In the data rows, 128 means zero.
Every row has one hidden group. Groups can overlap: rows of different groups may look alike.
The rows in order, each followed by its group:
[101 103 135 117 101 102 102 102 159 105 102 102 103 102 103 142 157 110
 101 104 111 102 163 168] mask
[101 103 127 101 114 102 102 102 114 114 110 102 103 102 101 105 101 101
 101 104 101 102 119 101] mask
[205 170 101 101 138 179 180 149 213 104 102 122 148 162 179 100 128 168
 179 200 127 132 101 103] mask
[119 146 169 167 143 134 129 170 101 170 167 164 166 153 160 140 101 130
 159 104 152 154 120 122] dust
[101 111 101 121 110 102 102 106 143 104 130 102 103 102 101 108 117 101
 101 104 101 125 118 101] bean
[187 103 101 101 176 148 142 122 147 104 102 128 111 120 128 100 144 132
 146 193 108 102 101 101] mask
[101 103 156 159 101 137 120 102 101 126 136 131 103 102 101 168 174 101
 101 114 139 146 174 160] bean
[121 103 101 101 109 102 102 102 125 104 102 102 103 102 101 107 101 101
 119 119 101 102 115 116] mask
[128 103 117 119 105 102 102 102 101 110 108 102 103 102 101 125 101 101
 126 113 101 102 134 123] bean
[101 109 190 126 101 103 102 133 194 104 110 102 116 113 115 165 216 157
 140 108 140 133 197 207] bean
[101 103 122 140 101 111 110 102 101 125 139 124 103 102 101 142 127 101
 101 104 123 130 144 125] mask
[112 103 124 101 137 102 102 102 114 104 102 102 103 102 101 100 101 101
 114 128 101 102 101 101] mask
[151 113 101 101 145 106 122 102 127 104 102 102 106 113 107 100 101 121
 168 162 101 102 101 101] mask
[139 174 101 121 188 102 124 188 101 182 162 152 183 185 154 100 127 199
 172 104 158 122 101 133] dust
[101 197 196 197 112 209 202 179 101 202 197 214 189 185 190 180 125 149
 101 126 201 211 146 143] dust
[101 103 150 116 101 102 102 102 121 109 115 102 103 102 101 133 132 101
 101 104 108 112 144 132] bean
[177 103 101 101 191 129 132 118 125 104 102 124 103 118 114 100 150 137
 157 198 102 102 101 101] mask
[128 106 110 101 128 102 102 110 149 104 102 102 103 109 117 100 101 111
 112 137 101 102 101 101] mask
[135 116 109 123 141 102 102 136 101 142 144 123 145 127 115 112 101 110
 148 104 122 110 102 105] dust
[124 184 102 163 164 141 154 194 101 191 176 175 192 187 181 126 101 188
 156 104 172 164 119 128] dust
[176 135 101 101 176 157 163 133 179 104 102 128 119 139 148 100 132 151
 175 204 113 120 101 101] mask
[127 156 163 202 101 189 173 163 101 181 178 191 174 153 170 176 129 113
 104 116 181 194 153 137] dust
[149 103 101 101 102 102 102 102 107 112 102 102 103 102 101 105 101 101
 116 116 101 102 105 108] mask
[116 107 179 152 101 104 102 102 127 104 105 102 103 104 101 172 194 136
 108 115 123 113 196 196] bean
[101 103 150 112 101 102 102 102 139 104 113 102 103 102 101 135 141 107
 101 104 101 104 144 148] bean
[101 195 129 172 122 182 181 166 101 187 188 187 182 180 169 162 106 148
 101 104 184 194 131 135] dust
[104 209 114 172 139 185 186 198 101 203 195 198 203 201 197 153 101 182
 101 104 196 190 121 149] dust
[198 147 101 101 167 164 173 127 174 104 102 119 135 146 150 100 145 155
 204 210 119 119 101 101] mask
[101 103 156 125 101 106 102 102 143 107 117 102 103 102 101 155 162 101
 101 104 120 117 161 167] bean
